(in the rows, 128 means zero)
Z: rows in 4 groups, each row roughly a mix of its group's directions:
Z (140 x 11):
[[106 141 120 137 115 153 131  93  43 117 121]
 [132 125 165 152 116  90 121 106 132  97  57]
 [137 137 158 127  71 102  82  85 159 107 128]
 [158 104 140  93 108 132  94  69 143 169 150]
 [154 185  97 143  95 138 139 100  83 154 144]
 [118 127 157 147 123 100 143  76 142  83 182]
 [ 86 154  90 122 133  84 118 148  82 117  90]
 [133 155  81 127 123 152 158 191 132  91 108]
 [144 109 144 111 213 116 113 125 124 165 138]
 [137 176  96 108  87 119 156 107 114  96 175]
 [162 158 172 111 183  84 102 131 115 116 127]
 [154 110 121 134  84 188 105 175 123 156 131]
 [188 155 166 110 111 113  83 118 150  95 121]
 [175 106 189 108 154 165 143 153 146 124 138]
 [104 167  72 108 108 158 150 152  93 126 160]
 [137 142 114 149 106  94 109 208 150 115 115]
 [ 44  87 148 143 133 126 117 117 138 126 152]
 [156  99 131 122 177 120 177 143 186 123 122]
 [124  89 134 190 111  87 138 140 170 150 148]
 [162 184 164 102 119 119 141 159 173 140 104]
 [112 101  87 184 146 173 102 149 104 132 148]
 [154 154 124  79  86 118 153  93 148  83 143]
 [121 117 111 145 161 131 127  97 131 144 213]
 [199  85 130 142 118 143 166 144 138 115 100]
 [ 91  85 148 119  91 137 162  85  96 106 104]
 [ 58 114 164 134 121 135  78 156 118 129 114]
 [174 141  97 164  82 158 147 104 147  93 142]
 [141 153 124 139 110  92  65 167  98 124  93]
 [ 93 109 128 128 126 104 127 139 197  89  88]
 [113 154  69 133 176 102 156  90 119 110 140]
 [140 109 158 166 123 100 195 101 108 111 155]
 [170  95 179 139 125 124 115 176 166 145 107]
 [166 141 125 159 149  85 177  90 159 137 150]
 [114  80 140 109 156 158 164 147 173 137 170]
 [172 118 132  83  99 162  98 111 162 147  90]
 [152 140 136 102 128 145 131 198 115 168  86]
 [149 107 154 121 105 181 133 193 138 128  97]
 [150 127  86 150 126  81  76 101 126 100  96]
 [ 76 157  58 103 112 132 142 104 116 134 122]
 [135 122  80 122 139  94 136  92 197 114 116]
 [194 168 116 137  92 126 135  96 146 129  92]
 [132 167 106 148 144 108 101  65  95 128 165]
 [123 126 184 139 104 120  82 173 156  91 133]
 [137 103 153 132 174 153 196 136  89 126 127]
 [ 84 140  83 118 106 171  82 125 127 122  89]
 [165 174 122 143  96 106 120  85 135  73 126]
 [ 81  73  69 144  99 132 130 116 139 118 119]
 [ 84 135 164 153 163  97 125 111 152  73 110]
 [ 87 101 171 159  93 143 116 151  79 129 108]
 [146 134 151 180 188 131 147 162 120 163 113]
 [148 143  55 154 177 118 142 136 130 101 121]
 [111 144 176 154  89  73  92 115 141 119 149]
 [102 115 142 156 159 156 125 195 137 131  83]
 [159 144  58 129 139 117 176 102 118 138 153]
 [103  93  90 168 146  78  96 123 145 126 162]
 [157 144 185  86 173 124 156 127 138 161 117]
 [126 164 150 124 100 163 108 130 202 105 124]
 [121  89 162 134 118 148 176  79  90 106 108]
 [168 109 172 122 106 101 171 105  88 120 161]
 [153 157 126  67 140 120  84 127 156 138 173]
 [129 108 175 100 116  70  98 124 169 141 104]
 [175 120 150 147 163 148  81 146 165  93 111]
 [134  95 142 106 104 189  89 135 140 145  81]
 [129 100 180 168 158  74 113 120 147 125 103]
 [ 90 129 128 105 121 101 181 154  91 175 146]
 [143 128 127 177 148  68 123 163 114 152 168]
 [ 84  91 137 107 150 144 182 124 161 155  97]
 [105  91 144 119 109 190 177  98 147 129 140]
 [182 139 122 142 172  73 140 126 165 107 118]
 [ 87 133 162 121  82 172  87 145 124 161 142]
 [121  91 126 172 158  61 110 109 144 105 122]
 [ 99 100  79 183 149  90 149 139 111 124 149]
 [110 139  84 118 153 139 172 147  71 146 161]
 [130 129  42 106 114 124 100 113 112 120 100]
 [ 74  72 122 130 110 130 121 161 139 153 171]
 [138 123  53 120 129  88 103 167 136 122 103]
 [ 60 112 147 131 146 104 151 127 170 101  95]
 [130 119  86 133 189 107 172 143  90 146 143]
 [159 174 151  84 144 105 112 155 176 151 126]
 [109 135 191  91 162  85 110 137 146 121 101]
 [167 114 189 168  96 123 144 101 131 100 110]
 [157 130 125 104  93  94  85  92 155 161 166]
 [155 104  61 131 135 133  98 177 152 141 109]
 [140 163 179 154 128 108 152 178 148 168 131]
 [ 92 143  73 166 130 125 145  88  83 123 144]
 [109 148 101 119 143 200 161 164 130 106 107]
 [109  97 112 161  80 131 123 101 100  99 181]
 [159  70 183 120 104 127 113 128  99 163 119]
 [161 130 156 130 103 128  97 167 200 134 121]
 [108 117  64 143 174 111 100 149 139 131  88]
 [106 130 136  35 127 111 126 114 144 144 126]
 [112 104 151 204 117  92 164 144 117 135 134]
 [161 102 110 169 137 107 153  86 123  72 110]
 [174 134 169 111 117 169  83 103 124 125 168]
 [159 128 114 103  52 117  88 148 127 144 143]
 [ 94 162 148 122  95 124 130 184 140 176 156]
 [152  86 194 130 135 158 167 145 103 134 118]
 [131 107 101 152  95 109 160  89 123  64 114]
 [102 175  85 136 130 157 136 178 156  96 115]
 [161  98 162 161 127 114 119  76 174 104 109]
 [ 85 106  93 176 149 147 162 141  82 138 132]
 [125 102 161 126 150 127  99 117  78  79  83]
 [ 91 117 111 115 147 128  61 161 135 175 138]
 [119 155 138 165 119  86 111 141 175  76 101]
 [106 148 117 150 151 137  93 145 199 112  91]
 [134 137  90 120 144 172 180 102 100  93  97]
 [168 115 154 185 154  74 130 131 154 119 112]
 [ 83  91 121  99 150 148  83 128 117 157  83]
 [106 146  60  85 119 149 168 119 154 138 126]
 [103 109  92 148 157 184 166 113 112 157 101]
 [128  95 169  91 139 114 139 157 195 129 110]
 [ 98  95 116 173 156 128 161 144 178  90 130]
 [107 132 112 172 127  68  88 157  90 137 136]
 [151 154 164 130  95 170  76 121 127 109  87]
 [160 189 137 130 166 112 107 108  87 113  96]
 [144  70 125 123 169 153 119 110 154 113 182]
 [132 146 118 151 114 129 132 198 153  83  89]
 [157 102  97  96 135 177 186 108 149 117 125]
 [ 92 129  77 162 131  63 115 127 141 141 146]
 [ 96 125 105 178 137 144 140 165 118 141  65]
 [159 148 141 166 119 137  99  79 133  70 147]
 [147 132  99 129 135 126 106 122 157  94  47]
 [167 144  87  94 107 163 165 123 114 117  80]
 [175 141 158 110  98 160 104  97 146  95  87]
 [158 125 116 107  90 114  64 109 170 100 121]
 [116 148 155  80 144 142 178 167 171 145 125]
 [143 151 180 161 154 118  99 108 106  85 166]
 [118 149  64 124 160 146 178 142 101  99 123]
 [117 180  91 134 111  75 121 113 137 112 176]
 [170 102 134 121 102 178 188 126 154 133 114]
 [166 134 106 146  75 131  99  94 154  87 154]
 [ 92 137 149 126 164 116 145 174 114 160 186]
 [134 150 165 103 175 129  96 157  91 158  91]
 [105 154 143 174 113 147 159 116  69 123 167]
 [150 139 158 142 150 136  63 135 153  83  95]
 [100 168 124  83 128 170  87  85 114 121 143]
 [ 87 117 168 122 181 141 177 136 118 153 104]
 [176 138 165 176 135 103  98 149 152 141 166]
 [144 145 144  77 166 120 161  87 109 166 101]
 [ 63 104 185 114 107 141 140 116 117 150 150]]

the two rows of each list that fit no group, in list order (the others fit one group, some only roughly):
  z_246: [118 105 115 123 109 121  65 199 127 126 128]
  z_855: [134 150 120 176 113 109 128 161 180 114 180]
  z_747: [ 44 117 138 124 145 110 168 129 135 139 151]
  z_833: [158 179  87 115 133 151 114 121 187 120 105]
  z_622: [ 66 129 101 164  93 150 175 141 113 120 131]
  z_990: [ 99 187 133 108  90 163 145 103  91 145 115]
  z_690: [201 128 110 152 124 171 160 107 147 121 144]
  z_188: [112  78 143 146 115  63  99 110 140 123  93]
  z_774: [185 142 152 108 170  93 160 100 131 130 160]
  z_249: [136 140 136 123 149 163  83  62  92 127 105]
  z_293: [ 98 133  77 102 145 145 124  63 109 147 149]
  z_266: [129  88 104 150 197 109 125 149 113 137 168]
  z_753: [136 126 158 123 149 110 199 177 144 141 104]
  z_891: [139 152 183 176 144 151 117 171 107  98 136]
  z_882: [181 115 151 128 111  92 144 182 132 156 162]

z_855, z_833
  z_528: [151 112 130 111 117 204 137 110  81 124 154]
  z_727: [169 116 115  82 132 138 157  81 109 137  77]
  z_270: [193 121 111 192 142 115 150 130 154 129 130]
  z_491: [ 94 132  87 107  99  71 142 174 142 133 111]
  z_814: [104 167  93 162  98  96 106  87 107 148 159]
  z_719: [153 129  73 114 146 117  62 118 157 102 130]
  z_741: [ 62 151  98 137 124  72 150 120 114 121 109]
  z_889: [149 141 172 128 125 162 140 172 195 126 128]
  z_780: [150 146 163 142 116 186 187 133 103 145 126]
  z_645: [ 65 155 130 170 160 134 130 179 139 128 124]

z_727, z_270
  z_230: [132 111 134 109 150 169  98 143 171 194 133]
  z_141: [117 166 122 122 178 152 145 183 114 150 168]
  z_314: [127 141 169  91  84 102 117 170 107 154 164]
  z_352: [126  99 123 104  88  86 103  78 132  81 133]
  z_431: [107 101 177 120 109 189 107 125 149 137  88]
  z_969: [157  87 158 127 125 101 114  66 124  90 150]
  z_811: [ 92  96 144  82 129 192 130 115 160 122 142]
  z_941: [186 139 109 153  87 104 100 141  84 103 132]
  z_323: [139  81 115  86 134 187 156 150 156 109 127]
  z_779: [161 166 159 111  65 125  99 147 102 126 151]
  z_479: [135 143 151 113 161 114 182 176 162 128  89]
  z_957: [209 134 137 149 124 109  97 141  95 118 110]
  z_684: [ 72 136 163 147 146  75 153 138 115 133  91]
  z_118: [ 97 114 100 137  86  95  92 141 164 107  81]
  z_815: [195 152 132 102 177 159 101 119 141 119 120]

z_141, z_941
  z_83: [107 203 162 124 148 122 148 116 115 152 162]
  z_184: [165 117 113 128 178 110  69 124 161 131  94]
  z_705: [189 127 154 102 138 147 174 155 132 111  88]
  z_810: [106  77 122 150 130 142 161 149 195 107 122]
  z_127: [141 100  88 141 181  95  82 127 150  99 139]
  z_722: [157  88 135 127  88  81  91 165 106 143 105]
  z_321: [129 138 144 113 181 127 139  57 137 117  90]
  z_760: [149 164 112  73  88 131  97  99 161 150 112]
  z_20: [109 126  87  94  96  77 153 104 141  82 130]
  z_723: [ 85 114 169  89 175  94 101 127 151 139 112]
  z_456: [172 130 144 135 109  67 141 176 124 138 163]
  z_718: [192 158 147 140 137  86 128 124 131 170  94]

z_760, z_718
  z_986: [172 101 101 135 122  93 130 132 177 105  78]
  z_541: [ 71 135 164 105  86 138 122 127 129 150  76]
  z_28: [ 89 104 162 139 104 135 109  86 186 115 105]
  z_449: [ 79 156 151 153 165  73 147 104 113 121 144]
  z_359: [141  91 170 123 128 150  82 129 161 184 117]
  z_581: [133  92 137 139 130 102 177 122 181 111  78]
  z_922: [ 92 123  84 146  93 165  95  89  91 142 126]
  z_356: [139 123 180 138 158 176  84 134 170 143 140]
  z_942: [165  59 158 158 115 149 132 129 167 127 123]
  z_267: [131 108  94 101 116 127 167  83 133 139  64]

z_356, z_267
  z_908: [106 160 100  83 150 177 105 173 130 132 106]
  z_255: [162 161 131 165 155 143 134 164 184 100 108]
  z_467: [152 164 119 105 160  95 182 156 166 151 134]
  z_569: [ 59 161 122 113 129 116 186 119 114 129 109]
  z_948: [139 128 147  66 162  80 108 121 152 157 152]
  z_736: [136 104 157 165 139  76  89 159 117 104  91]
  z_613: [110 105  95 146  97  81 128 109 133  98 187]
  z_67: [166 135  78 131 120  79 135 133 168 126  83]
  z_761: [ 64 173 129  90 121 162 137  96 117 137 140]
  z_836: [145 150  48  93 107 116 120 145 109 143 147]
  z_545: [166  88 128 116 129 114  85 173 176 125 152]
  z_245: [ 51 125 142 162 150 138 157  95 121 110 118]
  z_968: [162 143 144 135  98 144 124 122  71 108  67]
  z_728: [115 100  96 152 122  77 143 113 150 101 186]
  z_379: [109 136 100 102  76 165 135 127  68 133 151]

z_908, z_255
  z_115: [109 119  71 102 183 163 139  99 116 142 111]
  z_678: [113 167 108 122  68 157 118 152  84 153 111]
  z_939: [138 176 106 152 121 175 127  90  96 110 170]
  z_458: [120 152 168 168 159  95 118 161 184 128 138]
  z_978: [106 146 113 179 118  75  86  86 141 124 125]
  z_418: [ 98 141 157 147 113  64 129 139 133  85 168]
  z_234: [144  96 115 145 142 109 206 123 161 116 104]
  z_995: [174 127 143 138 127 118 191 168 124  84 114]
  z_205: [154 116 182 107 133 137 171 187 121 130 102]
  z_117: [120 144 106 102 167 129  58  98 153 134  99]

z_939, z_117
  z_830: [141 175 123 110 132 112 173 152  80 119  81]
  z_154: [165 117 135 177 113 160 158 119 154  97 178]
  z_946: [142  45 135 106 115 136 132 125 173 110 133]
  z_285: [139  79 151 146 117  75 136  86 124  93 159]
  z_398: [132 143  97 151  91 176  85  82  98 120 129]
  z_122: [150 102 159 101 159 177  86  85 111 125 119]
  z_325: [116 155  76 113 117 119 126 156 128 137 201]
  z_244: [ 77  93 157 139 147 158  96 110 120 128 181]
  z_729: [172  79 122 128 117 137 120 176 185 137 130]
  z_588: [115  85 139 145  98 142  78 139  76 102 102]
  z_740: [121  98 151 110 122  98 179 120  89 159 177]
  z_459: [132 152 141 132 170 126 165  66 164 102 149]
  z_852: [124 106  79  99  80 136  78 132 120 167 133]
  z_172: [179 118 140 116 149 190 109 126 107 166 100]
  z_282: [143 162 191 117  84 149 111 155 145 159 140]

z_946, z_740
  z_466: [198 150 120 129 110 113 146 116 153 116  73]
  z_841: [144 145 108 113 184 143 201 124 117 119 117]
  z_602: [ 83  88 106  98 144  63 132 103 130 125 126]
  z_874: [154 108 132  99 149  93 162  76 135  99  85]
  z_157: [ 99  96  56 127 138  93 142 134 158 139 152]
  z_648: [145 157 146 103 124 176 152 130  92 185 153]
  z_124: [187 151 111 173 122 152 158 164 105 119 150]
  z_441: [ 89 119 120 110  93 158 161 153 109 190 110]
  z_161: [149 147  76  92 116 109 155 162 103 175 116]
  z_807: [125 162  89 165 160 153 137 181 109 153 155]
  z_448: [ 59 112 172 108 127 109 126 169 115 153 133]
  z_802: [120 149  68  76 113 151 149 118 143 172 130]

z_648, z_802
  z_97: [155 128  75  83 116 168 145 155 156 151 153]
  z_521: [108 196 113 125 100 134 105 114 146 161 172]
  z_739: [182 107 103 111 103  84 108  80 135 110 109]
  z_236: [ 96  99 125 114 112  52 166 109 139 118 142]
  z_748: [142 105 131 119 105  91  84  56 114 121 121]
  z_153: [118 103 168 167 101 111 136 189 161 148 127]
  z_469: [185 154 160  84 135 141 118  75 129 135 115]
  z_114: [128 119 123 121 125  92  46 140 167 145 120]
  z_384: [124 165 131 142 170 170 137 182 116 171 138]
  z_950: [162 138 109 129 147 170 170 105 175 110 168]
  z_471: [133 114 138 126 135 203 139  89  89 118  96]
  z_526: [ 53 130 122 148  97 129 142  82 121 151 143]
  z_446: [ 91 173 121  87 164 117 132 146  94 164  97]

z_950, z_446
  z_738: [115 103 127  87 135 128 112  96 179 134  66]
  z_488: [144 136  74  90 107 139 110  59 127 126 130]
  z_783: [110 109  96 137 176 160 128 116 124  72  86]
  z_853: [123 138 169  79 149 107 132 128 162 129  65]
  z_864: [136 121 136 152  88  76  81 179 137 144 130]
  z_450: [112 130 147 153 160 113 138  50 106 113 158]
  z_333: [155 109  88  94 140 109 176 109 183 128 114]
  z_795: [110 144 128 129 109 104 148  73 168 106  72]
  z_46: [139 175 153 130 125 116 117  74 133  82  83]
  z_354: [166 133 136 138 118  95 100 149 120  95  57]
  z_110: [157 172 116  88 128 183 149 154 132  98 104]
  z_634: [143 166 156 151 133 154  86 177 149 170 115]
  z_754: [ 97 143  95 134 163 130 180 133 112 145  70]
  z_48: [188  92 171 121  90 131 145 145 131  99 105]

z_783, z_110
